Each path below is one point turned by a fixed rotation once a step. After each direction that follows a path, write how fast that rotation turns it, in degrees a step (0 if it stays still).
Each turn is a multiple of 5 degrees from 10 to 175, or 0.
Each row of a path follows its step; steps can be skipped.
Path 1:
step 1: [-12  -8 -33   0  -2   0  20   7  13 -38  10   2  15  14  31   8 -19  -4
  -4   1  25  -5 -24 -21 -21 -11  -5   6   6  -9  10 -10   6  -5  18  21
   9   8  -7   2 -10  -4   8  -6   7 -15 -17   4  12   2  21 -12   5 -15
  23  19  -2  -6 -23 -10  37 -18 -16  -1 -10  27  -5 -13 -10   2  25   8
  11  11  -5 -27  14]
step 6: [ 22  11   0  -7  -5 -46  -7  -5   1 -10  -3   2 -11 -26   5  -7   3  21
  11  26 -14  18 -14 -10  -4  12 -11  18 -11   9   6  -7  -7 -10  -7 -10
  11   8  15   9  14   5  11   4  -1  10 -21 -13  -2 -32  15  11  38   4
   2 -27  -8  -1  15 -23 -27  -8   7   2 -10  -2   4 -27  11  -8 -13   2
  -7  34  26   2 -19]
step 13: [-11  15  17 -28 -27  22   5   6  -4  -6   1 -24   7   9  -7  -1   2 -13
  30 -17 -10 -20  24  -3 -23 -12   2 -14   0   5   4  17   4  21   3  22
 -13 -10 -29   2  -3 -27  -4 -10  24 -14 -17 -10   4   5  -3   5   9  14
  -6  19 -19 -10  11  -1   5   3 -18  18  20   3  24   2  -4   2  -2  31
 -12 -19  -4  -8 -37]
step 17: [ 35  -6 -15 -19   1 -24 -12  -8  12 -11  18   8  11 -11  20 -13 -16 -22
 -17   5  12   5 -19 -36  -4  12   8   4  -5  33   9  -5  -1 -32   3   0
  15   8   5  -5 -12 -16  23   2 -11   1  14   2  12 -25   4 -13  45 -25
   1  -2  14 -18  17   7 -13   4 -16  -8  12   3   5  15   2  10  -2  -6
  -4   1 -20 -16  -2]
step 19: [ -2 -21   5  20   4   3  -2  -2  -7 -22  15   3  14  40 -22  -8  -9  14
  22 -11 -20  45  -2  -8  28  12  -1   9  13   6  -8  12  12  -9   3 -22
 -11   5  13 -12   4  23  19  19  33  -4  11   6 -13  -8  -3   2   9   4
  28  16  20   2  13  19   1  14   0   9  21   8 -21  25  13   4  10   6
   0 -15   4   1  -9]
step 21: [-27   3  28  12  18  10  13  -9  -8  -9  35  -4  15   7  17   6  -8  16
  10  16   2  15  -9  -4   4   0   3 -15  15   3  -8   1  -4   2   7  12
  19   2 -21  22 -16 -18   8  -6  -1  17   2  12  -9  -5  21  -6 -11  18
   5  28 -14  17   3 -10  38 -14   5  -3  -7  18  -5 -32   3 -10  -7   7
 -37  -4  22 -28  -6]
step 26: [ -9 -24   0  -8   4   9 -13  19  20 -16   0   7   5 -14  10  -2  -5   2
   7  15  26 -28   2 -12 -17 -14 -27  14   9  12  13 -34  -8  11  15 -36
  13 -10  14   1  13   4   0   9  -4 -15 -31  -7 -18  -3   6 -10  26  12
   2 -23 -12   5   6 -25 -10   2 -27  -9 -12   0   7 -12  -3 -15   6  10
  17  33   0  17  11]
[ 3  3  0  4  3  8  2 -1  0  1  5 -2  6 -3 -2  4  1  6 -1 -4  5  4 -2 -4
  6  2 -5  1 -1 -3 -3 -6  3 -6  0  2  1 -2  0 -4  0 -3 -2  6  3  2  2 -4
  3 -7 -2 -5  0  4 -5  6  1  2  1  4  3 -2 -4 -4 -3 -1 -4  0 -1 -2  8 -1
  1  4  3 -2  6] | 160
[ 1  1 -1  5 -5 -1 -1  4  8  0  2 -2 -2 -4  0  4 -4  2  6  2  2  7  5  0
 -4  7 -1 -1  6 -3 -5 -3 -5  1 -1 -1 -2 -8 -1  6  4 -1  2  1  3  3 -1  2
  4  4 -4 -2  2 -3  5  0 -3  3 -5 -4  4  3 -5 -1  4 -2 -1 -2 -2  7 -3 -2
 -1  2  3  1 -4] | 140
[  1  -1   0   3   5  -4  -2   2   4   0   1   1   0   1   1   0  -5  -4
  -2  -7   1  -2   3   6   0  -2  -3   2  -3  -3   4 -10   4  -1   1  -4
  -3   5  -2   1   1   0   2   4   3  -1   8   3  -5   1   2  -5  -1  -2
   7  -7   3  -1   6   6   5  -6  -4   2   3   6   2   1   1   3   0  -1
  -3   4  -1   1   1] | 40
[ 0 -2  4 -5  0  4  2 -4  8  1  5 -1  1  0 -5 -5 -2 -3 -1  2  2  3  4  3
  0 -3  0 -3  6 -2  3 -1 -2  7  0  3  5  3  0 -3  0 -4  1  1  1 -1 -5  0
 -3  6 -1 -2 -8 10  0  3  3  5 -1  0  1 -3 -1  2  3  2 -3  0 -3 -5 -7  1
  4  5 -1 -7  0] | 130
[-2 -2 -4  1 -5  6 -3 -1 -9  6  3 -2  0  2 -2  1  3  0  2 -1  2 -6  1  0
 -2 -4  0  3  2 -1 -4 -2 -2  3 -1  5 -5  6  0  6  2 -3 -3 -1  0  2 -3  2
 -4  0 -1 -1  1  1 -1 -3  6  2  6 -3  4  6 -9  0 -2 -5  2 -6 -2 -4 -3 -5
  1  3  0  8  2] | 25
[  0   4  -1   3  -5   2   1   3  -7   5  -3   2   2   3 -10  -6   6   0
  -1  -2  -1  -2   6  -1  -2   4   2   0  -6  -2   1  -1   1   0   6  -5
  -2  -5  -4   1   5  -1   9  -1   3  -3   4   6   0   1  -5  -2   1   2
   0   3   6   1  -1  -5   0  -1   4   5   3  -2   2   5   0   0   2   2
   2  -1   2  -6   5] | 70
[ 3  5 -6 -8  0 -4  3 -4  3 -1 -3  2  0 -1 -4 -7  3 -6  5 -3  3  0 -4 -2
 -3 -1  7  4  0 -3 -3  4  5  1 -5  1 -3  0 -5  5  4  5  3  1  3 -3  0 -3
  3 -3  0  1 -2  3  5  2 -2  1 -2  5 -3  3 -7 -2 -1  4 -1 -2  1 -3  4 -5
 -4  1  3 -1  1] | 65
